In the rows, 128 means zero.
The same turns and mirrors carry the whole set onto itself, and each row onto the other rows of its family. Which rows share a family with each named row? Give them in list order.
These 32 rows form 4 families of 8 rows each.
k_904: [108 107 163 131 156 139 121 105]
k_343: [127 166 156 100 148 129 117 150]
k_234: [108 165 143 108 141 142 126 156]
k_247: [131 105 160 139 151 149 120 114]
k_821: [125 156 139  89 147 138 131 149]
k_691: [122 106 165 135 133 143 123 107]
k_525: [115 162 149  91 150 128 124 145]
k_812: [129 164 139 102 137 123 121 150]
k_238: [122 119 157 137 142 139 125  91]
k_405: [112 164 141 108 139 144 127 157]
k_905: [118 105 163 131 134 143 124 105]
k_577: [119 168 136 107 155 131 129 150]
k_140: [115 166 143 110 139 145 125 159]
k_31: [120 110 169 141 154 139 114 111]
k_901: [124 165 140  99 139 121 122 147]
k_498: [128 118 155 139 141 142 125  94]
k_471: [125 117 154 135 142 142 127  92]
k_367: [112 106 155 145 146 135 118 112]
k_947: [118 102 151 144 144 140 122 114]
k_533: [125 168 137 110 153 133 128 153]
k_418: [112 167 146 111 140 142 123 158]
k_912: [126 120 158 139 141 139 122  93]
k_679: [119 101 153 129 152 148 127 109]
k_305: [119 108 168 135 133 142 120 105]
k_648: [117 104 155 146 144 139 118 115]
k_829: [124 162 136  96 138 123 126 147]
k_636: [123 166 135 108 154 134 130 152]
k_283: [121 169 139 110 154 131 127 152]
k_290: [116 107 166 133 134 141 122 104]
k_443: [137 160 147  98 145 138 122 154]
k_318: [130 162 136  99 137 125 125 149]
k_645: [112 102 152 142 145 137 122 111]

The rest of the family of k_829: k_812, k_901, k_367, k_947, k_648, k_318, k_645
The rest of the family of k_577: k_691, k_905, k_533, k_305, k_636, k_283, k_290
The rest of the family of k_31: k_904, k_343, k_247, k_821, k_525, k_679, k_443

The same turns and mirrors carry the whole set onto itself, and each row onto the other rows of its family. Which rows share a family with each named row? Give them in list order.
These 36 rows form 6 families of 6 rows each.
k_479: [150 138 141 137 136 190 101 113 140 139 162 124 126 101 114 156 114 156]
k_257: [153 129 137 143 138 189 101 129 132 139 174 129 125 108 113 161 117 157]
k_345: [149 149 151 130 130 189 106 113 133 138 152 116 131 104 118 149 111 151]
k_242: [115 109 142 151 142 132 119 131 128 150 190 135 143 160 126 170 150 132]
k_310: [101 132 146 126 130 155 137 105 153 144 134 122 135 115 107 138 123 152]
k_877: [158 130 124 153 153 123  95 118 131 142 135 115 128 107 139 164 116 138]
k_77: [108 146 166 127 132 131 129 105 126 149 152 110 155 158 137 147 139 122]
k_967: [136 123 116 119 124 121 107 118 100 143 202 126 135 140 135 161 147 137]
k_796: [133 119 119 142  87 159 119 114 133 159 171  89 123 148 143 158 154 125]
k_890: [135 116 116 145  90 161 117 112 137 160 173  91 120 144 142 159 155 126]
k_181: [156 140 129 146 150 122 100 117 127 141 127 109 132 108 142 157 113 136]
k_23: [135 129 114 120 132 126  89  74 134 150 187 120 125 115 128 156 145 131]
k_697: [ 99 134 150 122 124 151 149 124 134 142 137 121 142 128 111 138 122 153]
k_461: [132 147 128 109 125 124  98  69 124 149 171 109 133 118 134 145 140 128]
k_685: [104 119 136 137 135 155 128 104 163 147 147 131 127 108  99 147 127 156]
k_873: [138 115 108 126 130 124  94  99 121 148 203 129 125 125 128 163 150 136]
k_222: [136 117 117 144  91 162 113 105 143 160 170  89 119 141 142 158 154 125]
k_583: [113 123 146 148 148 135 103  77 165 156 167 125 135 133 121 157 145 124]
k_787: [132 140 129 107 118 120 116 114  91 142 184 113 142 144 140 152 144 131]
k_399: [151 131 140 138 131 188 111 144 119 136 173 129 131 118 116 160 116 158]
k_539: [133 125 122 140  88 161 117 106 137 159 164  83 124 145 144 155 152 123]
k_732: [157 136 130 145 147 121 108 141 111 138 134 113 137 121 145 163 114 140]
k_59: [149 143 151 130 126 187 115 143 112 134 163 121 137 121 122 154 113 155]
k_813: [155 141 132 143 147 122 106 127 117 139 125 107 136 117 144 158 113 136]
k_756: [109 144 161 133 139 134 114  77 150 153 148 112 144 141 129 146 138 120]
k_170: [111 127 156 136 133 130 130 131 116 147 173 121 153 168 135 158 143 127]
k_477: [146 151 156 125 127 188 113 128 120 136 152 116 137 115 122 148 110 151]
k_348: [129 153 134 100 118 123 111  90 104 145 169 105 142 132 140 142 138 127]
k_540: [160 122 119 155 152 122  98 132 125 142 143 120 128 111 138 169 117 141]
k_335: [117 107 138 158 148 133 105 102 153 154 187 137 134 143 119 168 150 131]
k_387: [108 104 126 142 136 155 131 123 154 146 163 141 126 115  99 155 131 159]
k_267: [159 126 122 152 149 120 105 143 114 138 142 118 134 119 141 168 116 142]
k_768: [134 121 119 142  89 160 114 101 142 161 165  87 121 140 143 156 153 124]
k_391: [108 106 131 139 131 152 141 144 136 144 165 139 135 129 104 156 132 162]
k_423: [103 121 142 129 124 150 151 144 125 140 152 130 142 134 110 148 127 156]
k_207: [133 123 122 138  86 160 120 112 132 158 167  85 124 146 145 156 152 125]

The rest of the family of k_732: k_877, k_181, k_813, k_540, k_267
The rest of the family of k_461: k_967, k_23, k_873, k_787, k_348
The rest of the family of k_399: k_479, k_257, k_345, k_59, k_477

The same turns and mirrors carry the whole set onto itself, and each row onto the other rows of its family. Which rows share a family with each named row? Give them in list order.
These 16 rows form 4 families of 4 rows each.
k_647: [112 123 102 117 143 111 119 136 168]
k_806: [110 118 122 110 101 133 126 133 137]
k_6: [148  87 130 137 127  94 141 130 116]
k_790: [148 102 129 129 111 102 126 124 103]
k_953: [146 120  96 138 155 102 111 146 113]
k_893: [138 107 108 152 166 113 131 133 130]
k_4: [141 124 123 130 105 101 119 138 100]
k_784: [118  88 115 141  91 111 141 142 141]
k_304: [107 119  84 134 140 116 126 144 162]
k_500: [109 108  93 156 131 131 132 145 155]
k_392: [148 125  98 146 158  96 123 132 123]
k_802: [151 107 123 113 113 111 136 133 103]
k_986: [120 115  82 136 136 114 107 144 165]
k_851: [123 103 109 111  94 123 132 131 155]
k_571: [107  96 115 117  93 122 130 136 142]
k_804: [143 128 102 136 147  79 111 141 132]

The rest of the family of k_986: k_953, k_802, k_851
The rest of the family of k_784: k_6, k_893, k_500
The rest of the family of k_304: k_790, k_392, k_571

